In the rows, zero is written as 128.
Each path below is one point turned by a fixed rotation once a step. After each direction that follows a path, write how fast that rotation turns it, in degrees each step (0 if it stays still).
Each turn is a multiple of 5 degrees from 10 to 175, or 0.
Each row of a path follows its step; steps can be skipped.
Rotation 1:
step 0: [133 128 126 137 119 134 146 133 125 127 132 128 128 125 125 135 136 120
 128 137 121 126 122 126 132 120 123 129 125 136 125 123 133 122 135 130
 134 125 142 125 118 134 138 120 121 126 138 122 124 127 119 122 134 121
 117 128 133 138 118 120 128 136 121 130 129 122 122]
step 4: [117 132 139 145 115 126 142 125 127 129 137 122 120 126 127 127 129 134
 131 128 132 124 131 132 133 121 126 130 124 134 125 128 125 125 129 131
 135 128 126 141 121 128 132 135 115 114 124 122 123 127 118 119 137 120
 126 123 137 129 120 123 135 127 132 131 134 123 132]
step 6: [123 134 123 144 126 129 129 130 124 130 126 131 123 137 132 133 132 141
 133 130 139 135 131 130 137 123 117 129 125 138 117 136 134 126 124 126
 140 130 131 124 132 130 135 118 119 127 135 138 121 124 132 117 138 127
 125 119 134 134 120 129 139 135 125 122 132 128 124]
step 7: [121 125 129 124 130 131 145 128 115 127 131 127 119 121 135 140 131 115
 124 133 133 133 129 119 119 119 126 125 123 128 118 124 133 123 126 121
 132 127 130 133 129 130 125 118 117 120 124 134 126 122 133 112 131 128
 125 124 128 127 137 123 134 130 125 137 129 125 112]
step 8: [135 128 125 132 120 127 144 124 133 133 141 134 128 136 133 129 134 124
 125 140 132 128 136 133 128 124 127 135 114 135 114 127 132 130 137 129
 132 135 131 128 119 119 131 122 115 122 133 129 131 118 120 121 134 121
 126 121 125 135 116 124 124 134 131 121 125 129 127]
step 12: [133 138 135 129 123 129 148 128 129 136 136 122 124 132 126 138 127 127
 128 130 128 122 122 130 133 116 126 117 129 132 123 129 133 123 124 122
 130 132 134 138 127 123 139 125 125 116 132 125 129 124 131 118 134 135
 123 119 134 131 118 111 131 129 133 123 136 123 124]
step 14: [124 131 134 130 128 124 138 137 120 129 141 133 127 126 117 136 130 125
 126 130 130 134 134 124 145 121 126 134 119 132 119 135 126 137 118 122
 133 128 129 127 124 127 132 123 126 123 134 137 109 125 132 122 136 119
 128 120 139 130 119 126 131 130 128 129 132 127 122]
step 17: [128 134 134 132 118 128 136 132 118 136 139 127 119 126 121 133 129 128
 123 127 122 130 130 130 129 131 121 118 140 139 131 126 133 112 129 123
 137 126 136 125 129 138 128 126 123 119 119 125 120 123 125 118 132 134
 127 133 131 133 125 126 139 137 118 142 126 125 120]
step 20: [134 137 132 117 126 122 145 129 128 137 138 129 121 141 126 129 132 131
 126 132 131 133 130 133 129 122 121 128 124 134 118 130 131 120 129 133
 132 128 125 142 129 129 122 116 126 121 132 134 131 112 135 118 133 122
 132 114 128 131 128 129 129 128 132 128 139 123 129]
step 21: [122 122 129 133 126 125 127 129 119 128 135 128 113 129 123 125 129 123
 113 119 128 130 137 130 128 121 125 128 123 135 125 132 129 125 139 131
 143 128 129 124 124 129 124 134 109 121 123 136 125 114 119 118 134 115
 126 126 134 135 127 131 128 127 123 131 122 124 122]
Speeds:
[126 129 125 127 131 127 128 126 128 127 128 126 130 129 129 129 127 129
 130 127 127 129 129 129 129 128 130 128 126 130 127 132 129 128 125 128
 125 127 129 130 131 127 127 126 127 130 130 127 126 130 132 129 130 126
 127 128 129 128 130 129 130 129 125 128 128 131 127] : 85
[129 127 128 127 131 128 127 129 127 127 128 129 129 128 128 128 129 126
 128 128 129 128 126 129 125 130 129 130 129 130 129 129 126 131 130 127
 127 127 126 129 125 129 130 124 129 127 130 128 129 127 131 126 129 130
 128 124 129 126 127 128 128 130 129 126 125 127 125] : 60
[129 127 126 129 130 127 129 131 126 127 126 127 128 128 129 129 124 127
 125 128 128 128 130 128 127 127 127 128 127 131 128 128 128 130 126 129
 129 130 131 130 127 124 127 127 129 127 128 130 131 129 128 127 128 129
 128 130 124 128 126 127 129 126 129 127 127 129 130] : 25
[131 130 128 128 131 128 127 127 128 128 129 126 131 125 127 127 131 130
 127 128 126 125 126 126 127 126 132 127 126 128 127 128 131 129 127 127
 128 128 130 127 130 126 129 129 129 127 128 132 128 126 126 130 127 130
 126 128 129 127 127 127 126 128 129 127 127 128 126] : 25
[129 129 131 127 129 130 125 128 129 129 126 125 127 127 125 126 127 127
 129 123 129 128 127 128 128 128 127 126 127 128 128 130 127 127 128 128
 129 126 127 131 129 126 127 129 127 128 128 129 129 127 130 127 132 127
 128 127 130 129 126 127 128 125 128 126 130 125 131] : 45
[128 127 128 129 126 126 126 129 131 128 129 126 130 127 129 125 129 130
 130 129 131 127 130 129 127 131 126 129 128 127 124 129 128 128 128 128
 126 129 130 131 129 130 127 128 131 127 126 129 129 126 127 126 128 128
 128 127 126 128 125 129 131 130 126 128 128 128 128] : 155
Rotation 2:
step 2: [122 128 125 127 139 140 129 125 135 138 129 137 126 124 129 110 139 128
 128 131 130 124 125 124 130 128 128 136 128 139 130 127 116 116 125 136
 117 125 123 136 128 135 138 131 118 128 130 128 134 125 128 131 122 129
 135 118 123 126 135 138 131 124 124 132 136 127 137]
step 6: [121 135 131 125 128 117 121 142 121 134 136 124 120 129 142 132 128 124
 131 126 128 125 131 123 126 132 122 139 136 116 130 116 122 120 134 130
 133 137 130 130 130 131 132 130 133 132 128 130 125 135 122 119 124 119
 142 123 123 133 130 133 137 128 127 123 123 122 121]
step 7: [126 129 141 124 132 139 119 131 131 134 138 129 116 138 126 134 122 122
 125 133 116 122 123 120 128 119 119 135 117 124 129 138 133 127 121 135
 127 134 140 124 133 135 131 134 128 134 120 130 121 133 128 122 118 134
 132 130 126 127 122 130 125 129 126 121 124 126 121]
step 8: [133 133 119 132 138 140 133 137 128 137 136 135 129 130 138 132 128 126
 113 134 125 116 121 125 132 128 123 137 125 122 132 136 119 123 125 136
 123 132 118 128 130 129 132 123 124 131 119 127 129 125 129 136 132 124
 129 120 113 136 123 128 128 135 124 127 134 135 127]
step 10: [121 140 134 136 138 132 116 118 132 134 133 126 125 140 125 139 127 127
 129 127 120 117 126 128 134 120 136 135 127 133 126 129 119 120 126 130
 131 112 126 133 131 135 127 125 131 133 121 131 135 132 124 135 129 135
 131 128 131 122 127 123 136 119 124 127 127 130 140]
step 15: [114 130 135 124 130 126 129 128 139 129 139 129 122 134 141 128 138 131
 119 122 124 122 128 120 124 127 123 125 131 121 126 134 130 124 137 128
 127 130 123 120 132 126 130 127 126 130 139 144 136 123 125 123 120 128
 131 116 122 126 121 136 130 128 125 130 121 126 112]
step 16: [126 138 131 128 140 125 122 130 134 129 144 130 118 132 128 134 116 129
 119 130 119 119 140 127 125 128 133 138 122 123 125 135 130 119 119 126
 131 121 120 139 124 128 125 130 127 131 137 134 116 130 125 131 125 124
 136 126 122 127 123 120 128 126 138 129 121 129 125]
step 19: [124 124 131 120 134 138 128 134 129 129 123 132 130 130 134 135 132 137
 127 120 119 122 139 123 131 132 129 139 121 133 130 140 125 130 124 127
 132 130 133 139 137 133 126 133 127 134 125 135 125 140 122 135 133 122
 135 126 129 129 124 124 139 113 123 117 132 129 139]
step 20: [127 136 125 129 128 134 130 115 134 131 120 132 127 131 133 138 128 124
 133 119 131 114 121 136 124 124 122 134 117 127 130 138 125 122 123 128
 114 128 130 131 130 128 120 117 132 124 123 121 128 135 129 120 137 124
 134 124 131 128 127 124 137 124 120 127 142 121 121]
step 21: [123 126 139 123 131 121 132 121 133 139 127 129 130 126 137 133 140 136
 128 124 135 122 119 123 125 130 129 129 137 136 120 142 127 108 126 125
 126 123 126 124 132 133 131 121 131 132 128 129 124 130 123 124 118 123
 126 118 120 133 140 136 132 128 120 130 129 122 134]
Speeds:
[127 127 128 126 127 127 127 128 129 129 129 127 127 127 131 128 130 128
 128 130 128 127 128 127 132 130 130 127 125 129 130 131 126 132 126 127
 129 126 130 128 126 128 126 125 130 126 130 126 129 129 125 128 129 129
 128 125 129 129 129 127 128 130 130 128 126 127 127] : 10
[128 128 128 128 128 126 129 129 129 130 130 126 130 133 128 127 127 128
 130 129 128 130 127 129 129 133 127 130 127 127 128 127 129 128 128 128
 129 130 127 128 128 130 126 127 130 125 130 130 126 128 128 128 124 126
 127 128 128 126 128 130 127 130 129 127 129 131 125] : 40
[130 130 130 127 126 127 125 124 126 127 129 128 128 129 126 129 124 129
 128 127 128 128 124 129 129 126 127 130 128 129 129 129 129 131 129 128
 125 127 128 128 127 128 127 128 128 128 128 127 128 132 126 127 127 129
 129 130 128 126 129 126 130 130 128 126 128 130 128] : 110
[128 128 126 132 126 127 127 128 126 128 129 127 128 127 128 130 131 128
 129 128 125 126 127 126 130 127 130 126 129 127 129 127 125 128 130 127
 126 130 128 128 127 128 126 128 127 124 126 132 131 127 129 127 130 126
 128 130 126 129 127 128 131 127 127 127 128 129 126] : 155
[131 129 130 130 130 129 129 128 127 130 128 126 129 130 130 128 128 128
 130 127 129 127 126 129 129 129 125 129 129 129 132 130 128 127 127 132
 130 130 130 127 128 127 126 129 129 129 128 127 128 127 127 128 129 125
 126 129 127 129 124 124 128 126 128 129 126 128 129] : 35
[129 130 129 126 127 127 128 131 126 128 129 125 131 127 130 131 128 130
 123 127 131 126 129 127 128 129 128 127 128 128 126 128 128 125 128 126
 128 127 127 129 126 128 127 128 126 126 127 126 127 128 128 131 128 125
 130 129 128 129 129 128 126 130 129 127 127 129 131] : 140
Rotation 3:
step 0: [149 129 116 126 127 133 118 141 122 133 129 127 133 126 129 139 116 132
 126 119 127 123 125 126 122 124 125 128 143 130 116 126 131 119 125 122
 130 130 130 121 129 127 123 122 131 127 131 139 122 118 130 123 128 127
 131 135 126 138 127 134 135 132 117 130 130 125 127]
step 1: [141 136 119 132 135 130 134 127 129 121 129 119 140 129 122 136 136 127
 125 122 128 125 116 125 133 131 122 132 115 131 127 143 129 114 123 125
 135 125 117 121 125 131 126 130 128 120 131 119 127 132 120 126 116 136
 132 133 126 133 123 129 130 125 127 131 125 117 126]
step 3: [122 137 121 121 135 131 130 133 130 129 120 132 132 125 131 139 120 133
 127 128 142 128 130 128 126 122 138 133 124 120 132 121 120 123 132 135
 131 138 132 120 134 130 138 126 130 136 121 126 132 122 124 124 127 120
 129 136 138 135 133 132 131 115 125 143 131 141 135]
step 4: [138 144 132 133 128 134 127 139 125 137 133 117 130 131 122 139 120 128
 121 119 136 129 125 136 130 136 135 129 130 126 114 129 114 128 128 122
 125 134 130 126 120 116 131 127 120 132 135 127 125 134 138 120 130 131
 128 132 123 135 128 128 121 120 129 129 134 134 130]
step 6: [133 133 108 128 132 135 130 130 127 123 121 133 131 129 131 131 129 137
 134 121 121 119 124 119 128 126 145 124 131 120 125 131 126 131 131 122
 133 131 129 136 127 132 129 130 135 123 137 123 132 119 117 126 123 137
 129 137 120 123 125 135 140 135 119 136 128 124 123]
step 7: [144 129 117 119 139 124 126 134 121 124 124 126 132 121 122 139 120 125
 118 129 125 125 123 135 142 117 128 126 130 125 131 123 134 120 124 132
 124 128 121 119 118 142 134 129 130 130 129 126 122 126 128 124 123 135
 126 134 125 135 132 128 137 128 123 136 129 136 140]
step 10: [126 139 130 126 138 135 136 128 123 124 122 124 130 134 129 128 134 130
 125 125 129 135 125 135 125 129 135 123 129 121 123 129 117 115 138 118
 133 139 126 126 121 124 131 126 130 129 125 128 130 114 132 121 133 130
 134 129 124 123 119 133 135 116 118 143 129 142 121]
step 11: [138 134 120 121 134 146 134 136 125 125 130 129 129 118 119 138 127 130
 123 116 120 122 130 135 139 134 132 130 141 126 122 125 118 122 138 126
 127 128 138 127 118 129 135 131 122 128 139 129 130 125 131 130 130 122
 128 130 120 130 127 127 124 131 132 134 121 119 135]
step 12: [144 122 120 132 122 143 126 128 123 124 129 126 143 132 125 136 122 117
 132 117 135 120 129 131 130 125 136 129 129 131 133 126 135 127 122 126
 138 128 126 135 134 127 134 124 124 125 133 125 122 128 111 124 122 123
 128 140 127 134 127 120 142 129 128 128 128 129 133]
step 17: [131 135 123 134 132 137 135 135 119 121 132 118 137 121 122 131 134 124
 128 128 127 126 131 130 124 135 135 121 133 128 125 128 120 124 134 109
 135 136 121 129 129 139 124 123 128 138 130 129 126 131 127 113 131 131
 132 131 115 122 127 127 143 124 127 126 122 119 130]
Speeds:
[129 128 132 129 129 131 127 127 128 127 127 127 128 127 129 128 127 127
 129 125 128 127 129 126 128 128 130 129 128 127 129 127 133 129 125 129
 129 130 129 130 125 129 126 129 131 130 131 130 127 129 130 130 129 129
 127 128 128 129 127 127 129 129 127 132 130 125 127] : 55
[131 130 129 128 126 130 128 126 127 129 132 127 128 125 131 129 126 128
 127 130 131 125 125 127 126 129 128 127 131 129 129 129 130 129 125 126
 129 127 127 128 129 129 129 129 125 129 126 127 129 128 128 126 129 127
 130 128 128 130 127 128 126 130 130 128 129 130 126] : 90
[126 130 130 130 126 130 128 129 128 130 125 129 130 127 127 128 130 128
 124 125 130 129 129 129 129 130 129 128 130 129 130 126 128 128 131 125
 128 127 131 131 129 129 130 128 127 126 128 127 129 129 131 126 129 128
 128 128 130 127 128 127 130 126 129 128 130 127 128] : 55
[126 129 126 130 128 129 126 127 125 128 129 127 128 127 128 128 130 130
 126 131 127 125 127 128 130 128 128 129 124 128 127 127 127 131 128 127
 125 128 129 128 126 126 130 131 127 129 134 127 130 129 128 129 126 130
 128 129 129 128 128 128 127 127 129 125 129 126 129] : 145
[130 128 126 128 128 130 124 131 129 132 125 128 130 127 130 129 131 126
 129 130 127 126 128 129 129 127 127 127 126 131 129 127 129 129 129 130
 127 126 126 131 126 131 126 129 128 129 124 128 129 130 126 127 127 129
 129 129 127 127 127 126 128 127 129 130 126 126 128] : 65
[127 129 128 132 129 127 130 129 128 132 132 126 129 130 125 128 129 129
 131 126 130 129 127 127 125 128 127 130 129 130 128 126 127 130 127 127
 130 126 124 129 127 129 128 129 126 128 127 130 128 127 129 129 126 128
 129 128 130 127 128 126 130 129 125 127 129 126 130] : 90
